In the data rows, 128 means zero.
Here are some points, each followed by its number:
[152  98 145 104 117 119 109 136  39 170 115 118  75 163 146 150 182  87] 0
[106 112 108 184 138 161 136 109 181 149 155 138 143  63 112 132 112 167] 1
[152  96 104 192 168 188  83 107 197 167 147 141 115  31  70 159 137 159] 2
[ 92 141 147  49  65 100 156 105 144  83  78 159 159 182 168  61 100 141] 3
[ 66 210 146  86  83  65 151 123 171  60 137 136 199 168 158  67  55 121] 4
[125 108  77 230 188 154 142 163 114 181 195  96 128  45 116 190 111 159] 5
[101 189  86 237 224 110 142 188 124 164 214  66 145  62 121 198  80 132] 6
[174  80 154 133 139 197  48  88 169 160  76 161  78  71  70 133 177 139] 7
[138  61  90 134 126 202 113  77 160 183 112 158 116 105 129 123 146 188] 8
[194 185 225  64 150 107  31 145  92  92  41 132  48 196 120 129 178  35] 9
[ 73 127 103 183 114  71 154 142 151 131 195 122 182  74 108 148  99 153] 10
[ 97  82  81 154 125 175 169 108 188 144 144 143 158  75 139 111  84 201] 11
[104 109  99 119 129  93 186 171  86 121 188 122 165 136 166 129 104 142] 12
[115  86  54 193 171 208 172 139 115 202 171 127 134  91 161 156 107 196] 13
[231  95 177  99 144 140  81 140  47 148  70 137  57 155 122 147 209  65] 14
[110  94  57 124 134 141 196 160  33 173 149  95 145 150 190 146 131 190] 15
[161 134 152 162 170 120  85 149  61 159 140 109  76 129 105 176 174  82] 16
[129  76 114  56  72 155 154 120  60 149  84 131 112 183 178  65 140 162] 17
[105 118 159  65  65  70 135 123 122  63  98 151 155 188 144  77 139  92] 18
[119 131 165  73  87  94 107  90 193  69  69 162 136 145 110  82 107 108] 19
[151  74 141  90  88 175  98  75 180 142  69 180 104 105 109 120 154 165] 20
[ 87 212 151 108 128  88 133 128 191  74 130 122 157 137 132  97  58 101] 21
[167 114 103 227 204 188  97 144 155 178 170 119 102  49  74 197 144 152] 22
[154 104 158  79 105 155  87 102 158 118  61 167  90 147 109 111 157 107] 23
[203 100 176  42 118 175  96 110  86 165  37 158  57 184 125 101 186 125] 24
[150 106 103 227 153 147 164 155  97 170 186 107 119  82  77 195 146 145] 25
[189  87 157  90 137 123 120 158  11 173  98 109  75 178 169 152 207  78] 26
[205  82 138 155 193 225  51 102 150 183  86 136  52  77  82 172 172 129] 27
[ 88 107  76 137 115 176 170 105 148 146 143 141 166  94 152 117  96 214] 28
[102 120 131  66  70 110 139  97 191  94  87 162 172 145 113  66 121 161] 29
[ 90 130  59 151 130  88 186 169  90 137 221  79 184 155 167 128 112 127] 30
[ 89 138 121 135  86  78 151 140 106 108 162 117 154 173 147 134 123 127] 31
[135  57  90 138 136 220 128  86 179 166 112 151 119  74 128 124 133 201] 32
[164 134 195  73 102 140  53 100 181  85  45 167  82 151  85 109 158  76] 33
[115 137 163  52  65 101 121  83 190  76  85 169 143 163 128  75 113 127] 34
[184 144 170 105 156 131  79 156  46 140  81 104  62 183 138 146 176  74] 35
[173 115 108 187 189 156 109 149  81 185 143  91  88 103 110 189 157 101] 36
[ 72 225 121 168 157  42 183 181 132  82 208  64 187 136 163 152  59  95] 37
[137 191 193 144 150  67  97 125 167  86 114 133 111 143  83 140 141  67] 38
[114 132 130  68  98 154 135 112 139 112  88 156 132 143 162  88 103 146] 39
[ 83 129  95 132  95 103 166 130 163 104 131 132 176 155 130 102 105 152] 40
[106  84  54 142 135 196 207 134  97 190 146 114 140 106 178 132  92 210] 41
[179  94 150 147 170 205  66 111 147 160  96 155  67  90  87 148 168 139] 42
[ 65 202 116 149 129  71 164 132 177  79 172 112 192 120 140 120  48 117] 43
[106 169 117 205 178  86 130 159 132 115 202  84 154  90  93 174 121  94] 44
[ 67 179 102 191 134  85 182 150 171 103 200  83 182 102 129 156  60 140] 45
[110 152 112 238 186  95 117 176 154 148 210  72 149  69  80 185 112 129] 46
[137  73 110 130 123 191 132  83 181 143 111 166 123  94 115 105 120 186] 47
[127 152 139 184 134  22 149 190  68 124 172  84 148 152 105 155 164  87] 48
[169 110  96 226 217 201 111 144 122 199 164 107  92  46  91 200 135 149] 49
[182  96 133 183 200 185  67 146 109 177 140 120  50  96  84 196 180 114] 50
[145 118 152 156 136 124  75 108 169 106 133 133 113 104  61 152 142 106] 51
[172  44 116 137 123 205 106  97 116 182  97 164  69 104  89 135 169 133] 52
[164 126 153 160 179 159  75 132 126 149 125 129  67 114  97 166 158 105] 53
[107 222 203  39  97  67 110 108 168  43  72 140 145 200 144  71  69  70] 54
[132 129 157 115 107  97  98 110 147 104 103 148 118 138  93 101 154  83] 55
[137 108  98 200 151 122 151 189  64 148 177 109 137  80 136 162 162 121] 56
[154 168 174  88 133  77  90 136  73  92 109 112 117 166 128 123 156  47] 57
[129 167 139 194 153  31 113 160  96  90 178  91 140 116  83 173 156  73] 58
[111 101  89 144 127 179 152 114 155 151 125 144 132  99 150 125 109 189] 59
[ 63 136  75  93 106 148 200 118 138 132 128 139 180 126 197  81  54 199] 60
[ 76 108  50 130 128 174 203 131 117 176 147 123 164 108 197 105  69 209] 61
[146 117  96 226 166 142 156 162  94 172 193  99 124  79  86 197 142 142] 62
[214  90 158 107 162 199  53 103 102 171  70 144  40 123  92 165 207  96] 63
[ 73 145  78 123 110 118 185 135 133 125 164 118 182 135 170  99  86 171] 64
[101  85  79 137 128 185 168 113 150 172 140 151 156  84 152 110 103 203] 65
[ 76 146 125 103 104 116 160 100 202  93 121 154 181 114 134  83  68 158] 66
[156 113 154 140 113  91 114 151  55 113 121 117 116 169 134 152 162 111] 67
[118 111 112 130 117 101 146 140  62 126 140  98 118 167 132 128 150  88] 68
[148  62 141 106  73 169 113  78 142 136  91 185 102 143 103 108 165 146] 69
[169  64 116 109 135 207  94  63 163 163  78 172  89 100 106 119 169 177] 70
[144  75 106 134 103 155 124 102 110 155 126 134 145 126 118 137 167 154] 71
[ 81 236 169  47  97  58 151 127 156  52 116 120 167 203 187  70  57  92] 72
[170  93 135 132 121 166  98 102 120 147 114 146  91 119  94 140 160 128] 73
[189 156 214 135 165  93  29 125 139 105  97 139  70 126  57 168 185  23] 74
[ 77 121 125 111  43  80 154 120 125  96 145 137 166 191 155 110 121 143] 75
[ 65 146  94  76  96 129 201 125 130 114 124 135 181 148 209  73  64 179] 76
[ 73 147 102  93  95 127 168 111 177  99 127 137 182 127 169  84  79 166] 77
[137 124 119 232 184  81 100 172  70 142 195  90 113 109  97 200 159  79] 78
[125 108  59 204 171 151 159 166  89 192 215  87 148  93 133 186 126 150] 79
[129  77  92 153 124 184 110  84 180 166 132 151 132  91 117 130 132 184] 80
[131 170 179  69  80 131  98 102 224  51  74 176 139 148  82  66 110 132] 81
[132 132 172  87  87 124 114  90 188  89  91 163 139 141 115  86 119 134] 82
[153  46 126 157 113 177 137 106 118 176 140 136 128 107  99 154 183 154] 83
Which point above is nearest to each new point? Its number follows each.
[ 73 153 129 115  92 105 146 105 213  88 143 156 169 118 118  85  74 163] 66
[ 91 147 139  56  84 124 158  95 166  88  81 158 149 173 169  65  79 149] 3
[ 96 170  81 218 203 129 150 170 144 157 201  85 150  63 126 176  75 150] 6
[115 142 129 113  76  77 125 134 123 124 145 120 146 154 129 108 147 112] 31
[105  69 109 106  93 185 143  98 198 158 100 163 158  99 134  87 109 188] 47
[113 104  90 207 152 149 132 129 151 152 193 120 149  55  96 157 124 168] 1
[134 133 182  58  81  79  91  91 183  56  51 160 121 165 107  80 120  84] 19
[174 117 167  93 118 146  73  87 164 116  66 158  90 121 102 118 160 105] 23
[105 209 146 155 160  66 139 166 138  88 173  78 152 138 139 154  88  82] 37
[103 102  99  62  95 188 169  88 148 134  85 152 138 142 187  73  89 197] 39
[145 111 126 177 152 162  85 130 143 161 145 134  92  90  84 178 151 128] 53
[159  90 129 199 145 147  88 130 186 137 157 115 135  52  61 170 159 150] 2
[104 148  84 166 149  74 177 161  95 138 226  84 167 128 146 168 131 151] 30
[163  83 146  48  84 129 108 116  83 147  55 144 104 205 131  98 181  86] 24
[187 131 115 212 217 142 100 173  53 191 164  66  76 103  99 216 168  65] 36
[135 255 213 124 181  28  60 160 148  58 124  96 118 157  91 161 111   5] 38
[110  68  77 127 130 207 166 109 138 189 120 159 141  80 160 108 110 213] 65
[103 102  88 201 142 148 129 116 173 146 189 135 161  50  90 147 115 172] 1
[165 119 120 231 184 152  87 136 167 138 163 122  98  47  44 191 141 127] 22
[177 104 174  65  94 118  96 109 128 113  75 162  86 174 117 104 164 105] 23
[ 76 167  77 183 141  65 170 154 141  93 210  83 200 116 121 141  78 131] 45
[156 173 101 187 210  64 118 193  36 142 197  42 111 118 117 207 140  62] 78
[121  81 100  41  68 177 159 100 104 144  89 146 137 165 189  80 112 180] 17
[108 142 109 104 117 111 173 155  54 142 146  96 145 159 189 120 109 135] 12
[168  86 133  60  78 147 147 102  74 140  82 129  95 162 143 102 175 135] 17
[ 61 187 110 184 117  71 184 148 181  89 190  78 189 114 131 152  53 130] 45
[132 110 127  14  69 149 146 110  79 113  59 157 116 189 208  79 127 145] 17
[177  96 167  48 113 192  84  97 118 141  38 163  63 170 134 100 161 117] 24
[103 149 158  45  62  87 152 101 160  79  85 162 172 173 169  55  99 113] 3
[103  79 115 121  94 183 130  72 188 151  99 173 124  97 129  87 126 200] 47
[ 82 171 109 156 128  72 153 139 161  82 178 106 185 124 120 124  86 124] 43
[168 114 176 143 129 105  57 112 137  93 112 132  94 132  59 153 170  81] 51
[ 76 146  96 144 120 122 175 148 109 130 159 110 160 149 177 108  92 151] 64
[156 109 109 162 190 195 116 132 100 189 128 117  93  90 132 163 131 150] 36
[176 122 170 127 118  81  94 150  43 109 103 111  95 181 130 154 179  82] 67
[139  87 110 183 156 197  95 102 204 160 133 152 110  43  72 145 128 179] 2
[142 105  96 131 151 147 169 152  53 176 144 101 118 131 172 143 124 155] 15
[128 103  99 154 142 165 106 100 158 163 139 136 124 104 118 138 135 159] 80
[149 171 168 236 170 118  56 144 195  88 162 122 109  81  42 164 138  65] 51
[168  81 137  51  96 211 109  81 115 149  37 166  77 164 168  71 152 154] 24
[115 142 146  79  35  62 114 118 129 104 120 133 151 185 136  80 157 106] 18
[138  98  76 128 152 158 186 157  39 190 149  95 117 132 185 145 121 163] 15
[123 167 120 169 160  72 128 176 122 153 210  89 149  96 109 155 131  94] 44
[102 142 128 183 137  69 141 112 167  80 157 124 188 110 113 150 128 114] 10
[209  89 171  86 124 142  90 127  62 142  68 139  71 165 131 137 196  82] 14
[ 93 250 202  81 118  49 109 112 185  27 104 140 163 165 128  80  82  72] 54
[ 85 225 160 119 120  62 131 131 206  50 139 119 166 137 109  99  60  91] 21
[189 113 143 190 207 162  66 155  90 173 146 104  51 102  84 202 183  91] 50
[138  75  72 127 126 156 173 150  51 182 154 118 136  99 150 130 161 197] 15
[100 145 158  46  60  85 131  88 185  72  93 164 150 170 134  74 106 126] 34
[115  95 106 182 131 150 118 106 175 135 155 147 148  66  89 139 127 159] 1
[122  70  78 100  96 142 183 130  61 144 139 124 128 129 188 110 144 197] 15
[ 84  93 135  95  67  95 173 139 103  91 133 142 171 173 145  70 120 137] 75
[170  58 129  95 123 234  82  84 159 170  51 172  72 112 121 111 154 149] 70
[211 170 215 118 190 127   0 131 124 120  66 123  36 138  73 174 171  32] 74
[139  62 109  47  95 209 157 110  90 175  65 151 108 160 180  97 134 175] 17
[115  94 103  54  98 216 167  84 140 149  64 156 123 144 196  69  93 205] 39
[ 67 168 138 121  84 101 159 120 233  81 124 158 177 111  86 106  85 147] 66
[143  67  89  81  97 219 165 118  80 181  84 129 109 149 178 104 142 197] 17
[126  79  98  79  84 169 159 121  93 149 108 140 137 143 178  99 128 169] 17
[ 96 163  86 164 152  61 179 164 114 123 237  84 179 133 135 172 124 144] 30
[185 170 201  18 118 134  58 118  82  96  41 133  50 218 135  96 165  60] 9
[ 98 122 109 224 157 149 128 112 201 148 182 129 149  38  87 150 105 157] 1
[166 182 183  95 129  80  88 152  83  95 108 108  90 178 134 132 156  45] 57
[123 125 122  94 107  67 154 145  47 139 144 117 129 170 159 121 123 104] 68
[144 122 156 130 121 122  99 108 153  99  82 152 116 129 106 127 144  98] 55
[119 109  75 170 160 133 183 157  69 183 181  96 141 112 156 157 112 160] 79
[ 75 140 104  74  79  95 167 108 157  85 139 138 173 155 161  80  77 156] 77
[ 92 133 140  90  74 124 130  86 182  85 100 160 168 141 145  75 106 164] 29
[193 108 158 163 173 171  69 135 127 151 107 134  70  99  77 173 173 100] 53
[103  84  93 186 120 124 136 125 175 135 170 141 181  84  93 145 141 148] 1
[114 225 207 140 135  16 113 126 183  54 119 130 134 161  82 131 125  46] 38
[146  78 117  74 109 183 148 123  71 170  88 144 112 156 176 110 143 167] 17
[102 116 143  81  69  73 142 131 110  85 121 137 159 178 141  88 140 103] 18
[ 72 204 109 154 144  45 181 171  84 103 222  64 181 137 147 139  69  77] 37
[195 189 223  89 139  76  49 152  84  86  82 114  61 182 107 145 179  12] 9
[183 107 184  27 108 179  74  99 109 123  28 162  57 194 137  92 164  92] 24
[ 80 142 128  56  73  78 172 116 141  97 114 142 200 179 155  73  92 142] 3
[122  77  48 142 137 155 177 167  59 193 165 112 143 123 156 141 137 186] 15
[123 126 109 231 183  98 115 164  93 145 194  98 127  96 100 188 140 104] 78
[155  74 148  80  81 180  97  78 172 138  58 182  97 115 117 125 160 165] 20
[ 95 113  74  95 102 142 208 157  40 165 151  99 152 161 221 109  96 174] 15
[130 157 139 187 140  24 138 186  70 118 175  84 141 143  98 161 164  82] 48
[ 65 160  80 138 130  95 208 168  90 117 223  78 186 128 186 137  83 136] 30
[171 118  93 222 227 200 100 158  98 201 164  93  76  52  97 208 140 135] 49
[190 112 152 198 218 180  46 148 119 169 138 117  38  91  72 204 187  94] 50
[158 116 184  79  98 156  59  89 202  90  41 179  81 140  80 107 161  92] 33
[138  88 127 125 125 193 114  89 176 145  97 162 112 105 115 118 125 179] 47
[186 187 231  55 143 114  18 120 113  88  40 139  54 190 111 121 164  41] 9
[105  97 112 163 114 133 131 119 176 145 150 153 146  81 102 130 119 159] 1
